In the data rows, zero lies at 4.5, halfway between 4 and 5.
Some points:
{3, 5, 5, 5, 4, 7, 3, 5, 5, 2, 2, 7, 3, 2, 7, 3, 6, 8, 5, 5, 2, 3, 4, 5, 3, 3, 8, 2, 6, 4, 5, 4, 8, 6, 6, 0}
{1, 4, 3, 4, 4, 3, 4, 4, 4, 5, 4, 6, 8, 5, 2, 2, 4, 1, 6, 3, 5, 4, 5, 5, 2, 5, 1, 5, 5, 3, 6, 3, 4, 6, 4, 1}
{2, 3, 8, 6, 5, 5, 4, 4, 3, 1, 7, 6, 3, 4, 6, 5, 3, 3, 4, 3, 5, 2, 7, 5, 4, 7, 4, 3, 3, 5, 1, 5, 3, 6, 5, 4}
{6, 8, 4, 5, 5, 6, 3, 2, 6, 0, 4, 2, 7, 5, 4, 5, 7, 1, 5, 5, 5, 6, 4, 5, 4, 7, 7, 7, 5, 6, 4, 5, 3, 2, 5, 4}
{6, 5, 3, 5, 5, 4, 0, 4, 4, 4, 4, 4, 5, 6, 4, 7, 5, 6, 6, 7, 7, 6, 5, 7, 1, 4, 1, 2, 3, 6, 2, 4, 5, 6, 4, 6}
{6, 6, 5, 4, 4, 4, 5, 0, 5, 7, 6, 3, 4, 8, 4, 6, 2, 5, 4, 2, 2, 4, 4, 4, 5, 4, 4, 2, 4, 8, 6, 2, 6, 3, 5, 3}
{8, 5, 6, 5, 5, 5, 5, 8, 3, 3, 5, 1, 4, 5, 4, 4, 6, 4, 3, 6, 5, 2, 6, 9, 7, 5, 4, 5, 4, 5, 9, 3, 5, 5, 5, 3}
{3, 5, 4, 5, 2, 7, 8, 6, 4, 6, 5, 4, 1, 7, 5, 3, 5, 3, 8, 6, 7, 7, 4, 3, 4, 6, 6, 3, 7, 4, 7, 4, 4, 7, 4, 7}
{3, 3, 8, 4, 5, 6, 3, 8, 5, 5, 7, 1, 6, 4, 6, 6, 3, 6, 7, 5, 2, 6, 2, 5, 3, 4, 6, 9, 6, 4, 4, 5, 6, 7, 5, 3}
{4, 7, 4, 4, 3, 3, 5, 7, 3, 5, 3, 5, 6, 4, 4, 2, 4, 3, 4, 3, 3, 3, 4, 3, 8, 5, 4, 4, 4, 8, 1, 3, 7, 5, 2, 6}
{6, 4, 4, 4, 5, 3, 6, 4, 5, 4, 3, 5, 1, 7, 4, 6, 3, 4, 7, 6, 7, 2, 3, 5, 9, 3, 5, 7, 4, 4, 2, 8, 5, 4, 4, 2}
{5, 5, 2, 3, 3, 3, 3, 5, 5, 1, 7, 6, 3, 5, 1, 5, 3, 5, 4, 3, 4, 5, 7, 5, 6, 3, 3, 5, 9, 5, 4, 2, 6, 2, 6, 6}
{1, 2, 2, 1, 9, 7, 6, 5, 5, 5, 4, 3, 5, 6, 6, 2, 3, 6, 4, 5, 4, 6, 7, 5, 6, 5, 5, 4, 4, 5, 4, 4, 4, 4, 4, 5}
{5, 3, 7, 5, 5, 3, 7, 3, 5, 3, 4, 3, 9, 3, 3, 5, 7, 6, 6, 5, 6, 6, 6, 0, 7, 4, 4, 2, 5, 6, 4, 6, 5, 6, 7, 5}
{1, 6, 4, 6, 6, 4, 5, 3, 6, 7, 8, 6, 6, 6, 4, 4, 4, 4, 3, 4, 7, 4, 7, 7, 5, 4, 7, 4, 5, 5, 5, 7, 8, 3, 2, 6}
{7, 1, 3, 5, 5, 5, 3, 6, 6, 4, 5, 5, 4, 2, 5, 3, 2, 3, 3, 4, 7, 6, 1, 4, 7, 5, 5, 2, 5, 5, 5, 5, 4, 4, 5, 3}
{3, 6, 5, 7, 3, 5, 4, 6, 4, 5, 3, 6, 3, 4, 6, 4, 6, 6, 3, 5, 4, 9, 5, 3, 7, 5, 0, 8, 2, 4, 7, 6, 3, 3, 4, 2}
{4, 6, 2, 4, 6, 4, 9, 7, 4, 3, 6, 5, 3, 4, 4, 7, 7, 6, 2, 5, 3, 4, 2, 5, 0, 5, 3, 3, 6, 5, 5, 6, 4, 6, 5, 2}
{6, 4, 1, 4, 0, 5, 3, 2, 3, 7, 6, 2, 5, 4, 7, 3, 4, 5, 3, 3, 5, 3, 6, 7, 5, 4, 4, 7, 6, 5, 3, 6, 3, 5, 6, 5}
{5, 8, 5, 6, 9, 5, 5, 3, 3, 8, 5, 6, 6, 2, 4, 4, 3, 4, 4, 7, 5, 4, 4, 6, 6, 3, 5, 4, 6, 4, 4, 3, 3, 5, 7, 5}
{7, 3, 5, 6, 6, 4, 6, 7, 5, 6, 2, 7, 5, 7, 5, 4, 5, 5, 5, 3, 3, 5, 4, 8, 4, 7, 6, 5, 3, 2, 4, 4, 5, 4, 9, 7}
{6, 5, 5, 4, 3, 5, 8, 4, 6, 2, 7, 5, 5, 4, 8, 1, 4, 7, 5, 7, 4, 2, 3, 3, 1, 3, 4, 6, 1, 3, 3, 3, 6, 4, 4, 5}
{1, 5, 4, 6, 3, 2, 5, 6, 2, 5, 2, 4, 4, 4, 3, 6, 2, 5, 2, 7, 5, 6, 5, 2, 1, 4, 8, 7, 2, 6, 6, 4, 3, 3, 6, 4}
{5, 4, 4, 5, 4, 4, 3, 4, 3, 3, 5, 4, 7, 8, 5, 7, 5, 4, 2, 5, 3, 5, 4, 2, 6, 4, 7, 3, 6, 0, 3, 3, 4, 6, 1, 5}
{5, 7, 6, 1, 6, 5, 3, 5, 1, 4, 5, 3, 4, 3, 3, 5, 4, 5, 6, 1, 7, 5, 4, 3, 4, 4, 5, 2, 3, 2, 6, 5, 5, 3, 4, 6}
{5, 4, 3, 3, 5, 6, 4, 4, 6, 6, 4, 7, 6, 3, 6, 9, 4, 4, 5, 3, 7, 1, 5, 1, 4, 6, 4, 6, 5, 5, 7, 3, 5, 4, 4, 6}
{5, 3, 4, 5, 5, 3, 5, 1, 5, 3, 4, 5, 2, 2, 5, 3, 7, 6, 6, 3, 4, 6, 4, 7, 6, 5, 6, 7, 3, 5, 6, 3, 3, 9, 2, 6}
{5, 4, 4, 4, 7, 4, 0, 5, 5, 5, 6, 5, 4, 6, 3, 2, 6, 4, 4, 5, 2, 3, 5, 0, 4, 5, 4, 4, 5, 6, 7, 7, 4, 5, 6, 6}
{4, 3, 4, 3, 2, 4, 4, 6, 5, 7, 7, 6, 5, 3, 4, 6, 7, 4, 6, 6, 3, 4, 5, 6, 7, 5, 7, 2, 2, 3, 3, 4, 2, 3, 5, 3}
{1, 3, 9, 3, 3, 4, 4, 4, 6, 6, 3, 3, 2, 5, 3, 4, 8, 4, 3, 5, 5, 3, 3, 6, 5, 4, 3, 5, 5, 4, 3, 2, 5, 5, 6, 7}
{0, 4, 1, 9, 3, 4, 6, 5, 5, 4, 2, 1, 3, 2, 4, 6, 3, 4, 5, 4, 2, 4, 4, 4, 4, 3, 2, 4, 2, 2, 7, 7, 4, 3, 5, 5}
{4, 4, 8, 3, 3, 4, 4, 4, 4, 3, 3, 7, 7, 5, 6, 4, 3, 5, 5, 4, 5, 4, 3, 8, 4, 3, 4, 3, 7, 7, 7, 6, 2, 2, 2, 7}
{9, 5, 7, 3, 2, 7, 5, 4, 7, 5, 4, 5, 4, 3, 1, 4, 2, 3, 4, 6, 3, 6, 7, 5, 3, 5, 5, 5, 3, 4, 4, 7, 5, 6, 3, 5}
{8, 2, 5, 6, 7, 3, 4, 4, 4, 7, 4, 3, 3, 4, 5, 4, 5, 3, 5, 3, 5, 5, 7, 2, 1, 4, 4, 5, 7, 5, 3, 3, 4, 1, 1, 3}
There is one direction along which these points spread out most. Take the direction at right angles to it along which they spread out most. Go by this last direction. For each point below, how far along it does it lie, from 0 to 99? The average is 50, and the first point in the table lies past the average. One standard deviation of the points above along it is 16.
{6, 5, 3, 5, 5, 4, 0, 4, 4, 4, 4, 4, 5, 6, 4, 7, 5, 6, 6, 7, 7, 6, 5, 7, 1, 4, 1, 2, 3, 6, 2, 4, 5, 6, 4, 6} 48
{4, 7, 4, 4, 3, 3, 5, 7, 3, 5, 3, 5, 6, 4, 4, 2, 4, 3, 4, 3, 3, 3, 4, 3, 8, 5, 4, 4, 4, 8, 1, 3, 7, 5, 2, 6} 49
{6, 5, 5, 4, 3, 5, 8, 4, 6, 2, 7, 5, 5, 4, 8, 1, 4, 7, 5, 7, 4, 2, 3, 3, 1, 3, 4, 6, 1, 3, 3, 3, 6, 4, 4, 5} 72
{1, 4, 3, 4, 4, 3, 4, 4, 4, 5, 4, 6, 8, 5, 2, 2, 4, 1, 6, 3, 5, 4, 5, 5, 2, 5, 1, 5, 5, 3, 6, 3, 4, 6, 4, 1} 25
{5, 8, 5, 6, 9, 5, 5, 3, 3, 8, 5, 6, 6, 2, 4, 4, 3, 4, 4, 7, 5, 4, 4, 6, 6, 3, 5, 4, 6, 4, 4, 3, 3, 5, 7, 5} 54
{1, 2, 2, 1, 9, 7, 6, 5, 5, 5, 4, 3, 5, 6, 6, 2, 3, 6, 4, 5, 4, 6, 7, 5, 6, 5, 5, 4, 4, 5, 4, 4, 4, 4, 4, 5} 49
{6, 6, 5, 4, 4, 4, 5, 0, 5, 7, 6, 3, 4, 8, 4, 6, 2, 5, 4, 2, 2, 4, 4, 4, 5, 4, 4, 2, 4, 8, 6, 2, 6, 3, 5, 3} 41
{0, 4, 1, 9, 3, 4, 6, 5, 5, 4, 2, 1, 3, 2, 4, 6, 3, 4, 5, 4, 2, 4, 4, 4, 4, 3, 2, 4, 2, 2, 7, 7, 4, 3, 5, 5} 11
{5, 4, 3, 3, 5, 6, 4, 4, 6, 6, 4, 7, 6, 3, 6, 9, 4, 4, 5, 3, 7, 1, 5, 1, 4, 6, 4, 6, 5, 5, 7, 3, 5, 4, 4, 6} 35
{7, 3, 5, 6, 6, 4, 6, 7, 5, 6, 2, 7, 5, 7, 5, 4, 5, 5, 5, 3, 3, 5, 4, 8, 4, 7, 6, 5, 3, 2, 4, 4, 5, 4, 9, 7} 72
